In the rows, zero is written as 128.
Turns in one plane each, and the order they were made in; the first pair answered
J (before |-> after):
[140 150 148 158 131 132 141 115 137 113 127 101 156 114 103 105 163 135
 115 127 120 108 139 135 112 135  99 175 141  96] |-> [137 131 149 137 133 140 135 112 132 106 118 108 162 102 113 132 172 150
 114 141 123 130 170 119 118 132 105 164 138  94]
[158 155 138 164 120 144 131 100 145 147 177 112 143  85 109 137 193  86
 102 148 111  82 147 169 103 128 115 194 124  81] |-> [150 135 143 149 126 160 121  95 141 137 164 118 153  72 123 157 200  98
  99 166 111 105 180 154 105 126 120 183 124  78]
[ 96 125 120  84 115 128 152 168 160 112  93 130 125  99 155 138 130 143
 126 100 138 112 135 119 167 164 107 114 183 175] |-> [101 138 118  88 113 123 158 167 162 117 100 133 118 108 151 127 121 140
 130  93 140 100 122 128 167 166 106 120 182 180]
[139 118 135 142 140 113 109 119 110 149 141 135 106 146 129 115 122 139
 133 134 119 137 124 129 117 117 146 120 108 130] |-> [140 122 135 142 139 114 113 116 108 151 142 133 109 149 125 110 120 136
 132 133 119 136 120 132 117 118 139 123 108 128]
S (before |-> after):
[144 137 165 117 159 192 150 133  77 165  97 175 116  99 103 128 124 144
 129 208 125  83 165 121  99 129 131 132 127 111] |-> [161 157 166 147 154 173 161 106  86 164 121 156 138 118  94  88 144 143
 142 186 124  83 135 136  82 124 112 150 108  87]
[143 107 146 126 180 154  78 120 142 136 147  72 140 105 101 127 136 126
 106  93 134 181 191  89 115 138 144  87  92 129] |-> [149 113 145 135 179 146  84 110 142 136 151  68 148 112  97 111 141 130
 113  85 137 180 181  96 105 138 135  93  87 122]
[122 114 125 112 135 118 103 133  94 156 139 132 101 137 141 164  82 127
 119 148 115 119 148 120 136 127 162 100 117 144] |-> [155 151 128 155 132  95 125 103 114 142 169 100 145 157 123 103 128 127
 135 117 113 124  98 144 111 127 134 136 100 109]
[142 127 145 162 148 127 105  72 120 173 147 121 126 142 101  83 138 119
 136 155 121 106 116 129 102  97 117 119  83 104] |-> [132 138 151 149 138 145 149 117 165  99 123 101 178  97 124 134 186 127
 136 148 139 130 137 119 118 161  92 162 136  97]
L (before |-> after):
[150 156  97 123 118 103 153 152 156 144 120 116 127 142 134 118 145 111
 137  73 115 121  71 149 146 150 138 133 145 147] |-> [130 143 104 115 123 117 142 161 139 168 111 133  88 131 130 129 112 100
 123  95 117  93  83 139 154 145 161 116 151 160]
[131 149 163 171 130 137 137 121 123 157 155 121 104 121  97  84 135  93
 142 143 143  79 110 142 100 138 123 156 126 117] |-> [108 124 167 144 134 163 137 151 124 143 126 135  94  87 107 131 136  96
 129 172 157  81 152 125 117 159 133 155 155 126]
[123 133 143 145 133 139 134 138 137 118 127 132 125 126 123 129 152 115
 113 161 148 138 143 122 126 115 119 151 126 101] |-> [133 138 138 151 132 132 133 132 136 126 134 129 126 138 114 112 151 112
 115 152 147 132 129 128 122 108 119 149 120  98]
F (before |-> after):
[142 106 104 123 139 105 183 177 163 118 148  93  88  97 112 135 144 136
 130 108  97 136 119 118 142 121 142 142 150 147] |-> [140  88  98 109 142 104 164 170 151 123 146 103  76  98 117 144 131 141
 128 117  96 146 132 111 146 106 152 122 139 155]
[131 107 126 139 100 136 125 124 148 166 119 132 131 150 164 112 106 148
 118 145 117 117 103 120 121 111 162 133 141 171] |-> [138  95 126 145 105 142 119 106 139 173 121 135 138 146 163 116 114 152
 113 159 117 123 111 112 119 101 159 132 129 158]
[ 89  62 167 126 138 142  77 103 125 117  65 170 138  88 133 166 145 140
 103 167 137 199 215  69 107 140 119 150  96 114] |-> [103  97 185 168 137 146 114 101 149  96  75 140 173  85 115 136 184 129
 104 159 151 175 183  88  86 170  92 202 113  80]
Then:
Between the rows of a pair lie 2 to 4 turns.
[111 145 134 131 119  87 110 125 120 168 163 165 105 184  86 118  64  97
 130  98 125 118 117 158 139 127 135 105  77 132] |-> [118 141 137 144 126  87 112 109 113 169 173 161 114 184  78 106  82 101
 131 104 127 127 121 156 126 120 130 107  64 115] | L then S
[153 151 127 124  85 100 139 156 165 112 160 103 151 150 158  94 128 119
 136  71 104 156  96 168 126 144 128 128 126 135] |-> [144 164 134 137  88 111 145 164 161 127 160 103 133 142 144  87 116 105
 126  81 108 120  81 174 121 153 129 139 140 136] | L then S
[136 115 114 149 115 109 100 118  98 148 164 116 111 181 109  77 122 129
 134 128 105 140 107 151 115 101 127 120  82 129] |-> [133 136 122 161 111 111 113 136 111 147 161 116 104 174 106  71 115 114
 131 120 111 102  87 160 115 120 125 139 108 130] | S then L
[105 102 117  76 129 112 120 116 135  92 120 130 163 128 132 164 124 144
 119 118 119 188 147 101 140 100 128  88  85 154] |-> [111  96 132  92 142 129 115  91 125 102 121 124 164 126 123 153 135 145
 116 140 120 187 160  97 123  91 125  93  72 128] | F then S
[119 131 107 102 136 101 111 150 107 152 151 132 101 174 122 122  64 118
 176  77  86  68  63 158 136 130 148 141 147 219] |-> [154 138 114 139 138  94 134 101 132 112 174  90 184 183 122  93 153 151
 196  63  92 127  61 163 102 126 103 172 118 151] | F then S
[152 149 138 174 141 134 112 106 101 179 139 137 120 151 111  86 120 111
 115 119 141  99  97 142 109 100 130  98  72 100] |-> [112 123 148 132 143 178 116 159 111 156  95 156  98  95 128 162 102 104
  91 157 157  81 152 118 136 144 153 102 128 122] | F then L
